Each path is a new rotation, seen through one point. The rows after it are directions, each followed by how far the rotation turns it, in degrees a step (0 if it stays put).
Each turn is a multiple of 5 degrees from 10 to 175, or 0.
Each row of a path follows its step; steps can be skipped.
Path 1:
step 0: [-11   8   4   2  -7  13 -18   0   3 -13   2  21   1  -3  -2   9  14  10
  -3   4 -15   8  -4  -1   6  -8 -13   0 -11  -6 -10  11 -18   3  12  23
  -6   6  20  15   4   9  -8 -17   6  -7  -3]
step 1: [-13   1  11  21  -9  -5   1  -1  22  -3   2  -7   2   1   0   0   4  -4
  -3   0  -5  11   8  -8  -8  10 -25   0 -26  -2  13  14   5  -6  -4  17
   3  -6  -1   4 -12  -8 -11 -20   4  17  -8]
step 2: [ -4   0   5  25  -4  -1  17  10  28  -7 -17   9  12   1  -1   3  14 -11
  -6   2  15  18 -13  -3   2 -10  -7 -10 -10   4  -8  -2 -14   5  11  -6
  -2  11 -19   2   1  10   0   2   3  10   4]
step 3: [  6  -5  11   5 -17 -11  12   0   8   4  -7   1 -14  -9   6  -2  11   9
 -11 -11   0  12   7  -2 -10 -17  -5 -20   1  -3  -9  15   8   1 -17  -4
 -24 -14 -15  -5   6   3  12  13  11  12   7]
step 4: [ 12  15 -10  -3 -14 -24   1  10  17  -5   2 -12 -13   8   5   3  12  -4
  -9   5  -4  15   0   3  13   7  10   6   9  -2 -23   0   6  22  -8   8
  -6  -1   2  -7  12   5  -9  19   8  -3   1]
step 5: [  6  11   2   3 -24 -25  -6  -5  -5  -9  -4  -4  13   0 -19  15  -4  12
   0  -7 -14  -2  14 -14   9  -8   3   5   8  18   0  -3   3  -6 -10  -5
 -18   0  10  -4  12   5 -16   5  -8  -5 -15]
step 6: [ 26   7   0  -7  -8   2 -17   2   8  -8  10   4  12  10  16 -12 -18 -12
  -6  18  -3   7   1  -6   5 -11 -16   8   9  14  17   1  -5   6  -5  -6
  -5  -8   0   1   7   8 -21  -1  -8   6 -15]
step 7: [  5 -13 -13   2  -3  -3 -18 -10   6   9  -5  -1  18  -7   8   9 -12  -3
  10  15  10  -7  -2   1   0   1   8 -19   0   3  -8  26 -16 -15   5 -14
   0 -10   1   5   4  10 -21  -2   7   8 -18]
step 8: [ -1  -2 -14  -9  19   4 -11 -14  14  -5  -1 -12   9  -4   7  13  -2   8
 -12  -8   7   8  -5 -14   5  -6  -6 -21  11   0  19  18  -2  14   4  -8
  13 -15  -8   8   4 -18  -8   6  13  -1   7]
step 9: [-17   5 -27   1  11 -15  17 -21   5   3   4 -12   7  12   8   5 -10   9
  10   5  21   0   9  -2  -1 -14  -9  -5   2  -1 -13  -6  -4  -6 -14  -6
  13   6  -7   1   5 -16   3  15   0   6   3]
step 10: [  2  12 -14 -23  -7  -3   8   4 -24  -8   8  -3  11   0  -3  10 -13  12
  -6  -5  18   1  -7  -4   5 -12  -6   5   2  -9 -16  -1  -7  14   9  -8
 -16  -1  -9  17   5 -11  14  -1  -9   8  16]
step 11: [  1 -11  -4 -13  10   0  -9  -2 -22   3  12 -19 -12  15  -8  -2 -15  16
  -9   0   1  -3   2   9  -3  -2 -14  15 -18  -4 -15  -2 -13   4  -9   9
 -15  -1   8  -6  -8   4 -21   8   2  12   8]
Directions:
[-5  0 -1  3  3 -3 -3 -3  4 -3 -1 -8  0  1 -6  4  2  0 -1 -4 -5  1  1 -5
  1  5  1  0 -3  3  2 -5  3  3  1  1  4  1 -1 -2 -1 -4 -5  0  0 -3 -1]
100
[ 6 -3 -6  1  1  0 -1  2 -5 -2  6  0  4 -1 -1 -2  3  2  1 -2 -6 -3 -2  0
  3  1 -1  6 -3  1 -2 -5  1  0 -2  6 -5 -3  4  0  6  3 -1 -2 -3  1 -3]
60
[-6  7  2 -2 -3 -6  3  1  1 -2  2  2  1  3 -3  0 -4  4  2  5  3 -5  2 -4
  7 -1 -4  5  0 -2  3  2  3  1 -1  3  1  3 -1  3  0 -1  2 -6 -3 -1 -2]
80
Path 2:
step 0: [ -3  18  16  -8 -19  12   6  -7   6   2   2   6 -14   7  15 -18 -21  -4
   3  -4 -11   1 -13   7 -13   3  -6  16  10   1 -15 -10   7 -17 -12 -13
   0  14   7  -2   3   8   1  30  -6  -6   5]
step 1: [  9  15   5   1  11  16 -17  -8 -16 -16 -20 -10 -16   6   7 -14   4  -6
 -30   2   4 -19 -10  -2  -1   3   7   4  -1   7 -11   0   4  14  20   9
  -6  -1  -2   3 -18   0  12  10  -7 -14   3]
step 2: [ -4   7   2   3 -14   7  13 -15  -3  -2   6 -11  -6 -21 -17  -7 -13  -3
  12  -2 -10 -12  -9 -12   2 -14 -27   8  23   1  -5  16   8  26   9   4
  -7   2  -4  -7  -7  -1 -17   5   0 -15  -5]
step 3: [  2  21  -5  -1   4  -7  -8 -21  -6 -11   1  -8  20  -5  10   7   0  11
 -22  -7  18   1 -12 -12 -10 -12   1   0  11  -1   4   7  -1  -1 -14 -16
 -25  13   5   3   3  19 -13  14   9  -4  15]
step 4: [ 15   6  -6   7   0   1   0  -2   8 -15   7   1   7  11  -1   6  14  -2
   2  12  -2 -12  -9 -18  -7  -3   3   5  -2   2   3   7  14   4  21  -3
 -22 -25  -7  -6  13 -23  -9 -18   6 -24  20]
step 5: [ -3  -1  13   2 -19   1   6  -8  15   2  16 -10  -1   0   3  -5   1  -3
  10  15  21   8  -9  -7 -19  -9  -3  34  10   0   8   1  -3  -8 -23 -15
   9  -3   0  -5   3 -20  -7  19   4   1   8]
step 6: [ -2  -1   1  -4  17  23   3   4  -6  13 -12   0   6   9  19  11  -7   3
 -28  18   1   0 -13  -3 -24   0  13  11  -6   4  -3   2   7  -7  -2   8
  -2 -22  -1   0 -18   2  13  13   8  -6  17]
step 7: [-15   0  -5  12   0  11   6   1  15  14   8 -12 -14  -9  -1  -6 -21  -3
   6   4  -6 -23 -13  -2  10   0  -6   3  -5   3 -19  -5   6  -2  -3   7
   5  -2 -21  -1 -19 -25 -15   3   2 -27   1]
step 8: [ -5  14 -11   2  -5  12 -10   8  -5  14  -5 -17   0  -9 -18  -2 -11   8
  -9  -7  35  -2 -25  13 -11 -16  -7  -1  -3  15   7  -5  -1   3  -6   1
 -10  17  -8   5  -5  13   1  19   6   8   5]
step 9: [ -2  12 -20   6  10   7   4  15   8 -14  -4  11  12   9  -9 -11  -9   3
   1  10 -26   1 -20   6   0 -12  -7 -12  -6   6   4   0   9  -3  20 -10
 -30 -10   2   0  -2   6  -6  10   5 -21   3]
step 10: [ 15  10 -11  11 -17 -12 -10 -21   8 -26  17 -10   2   7 -10 -23 -10   6
  20   1   6   0 -10   3 -12  -2   9   9  -5   5  -4 -10  -2   2  -3  -9
  11  10   1  12   1 -13  -3  21 -11 -11   7]
step 11: [ 12  14  12 -20  -2  10   2   1 -13 -15   4  -5   6  15  -6   5 -14   5
  -7  15   2  -9 -15   1 -13 -13  21  15  13   7  19  13  16   2  16  13
   0 -16   8  -4  -5  10   8  12  -8  11   0]
Directions:
[  1   0   0  -2  -3   2   0   0  -4  -3   1   9   1  -4   1   3  -5   0
   1   0   5   1  -2  -2   1   0  -3  -1   3   2   0 -11   0   4  -5   2
  -2  -4   2   3  -1  -5  -3  -1  -4   2  -3]
135
[-1  4  2 -7  0  4  4 -5 -5  4 -1 -3 -1 -3  1 -5  0 -7 -2  3 -1 -1  4  3
 -1 -2  2 -1 -1 -6  0  0  2 -2 -4  6  1  0 -3  1 -4 -4  4  0 -2 -2 -3]
65
[ 3  1 -2  0 -2 -4  7  2  1 -1 -2 -3 -1  0 -2 -4 -2  4  1 -9 -1  2 -2 -1
  0 -3  0  5  4 -5 -5 -3 -1 -1 -3  5  2  2 -2  1  3 -5  2  1  6  4  3]
140
[-3 -1  5  2 -3  5  3 -3  2  5 -2  3  2 -4 -9 -2  0  2 -3 -2 -1 -1 -1  0
  0 -3  3 -1  3  3  3  4  1 -1 -4 -1  0 -4  3 -3  6  2  0  5 -1  6 -2]
125
[-4  5  1 -8  4 -1  0 -2  2  2  5 -3  0 -4  0  4 -5  4  2 -2  2  0 -2  1
  3  4  4 -3  1  0 -3  3  1 -1  1  2 -1 -1 -2  3  2  1 -5 -4 -4  3  6]
85
[-2 -7 -4 -3  5  2  0  2 -1  7  2  5 -4  1 -2 -2 -1  0  2  2  3 -2 -6  2
  1 -3 -2 -2 -7 -1 -6 -3 -3 -4  1 -3  2  1 -1 -3  0  0  2  3  0  2  4]
40
[-3  4 -3  7 -3  2 -1  6  4  8  0  1  0 -1  1  3  0  2 -3  1  0  5  1  3
  1  2  1  4  0  0  1 -2  0 -1 -4 -1  0 -3 -9  3 -1  0  5 -2 -2 -2 -1]
40
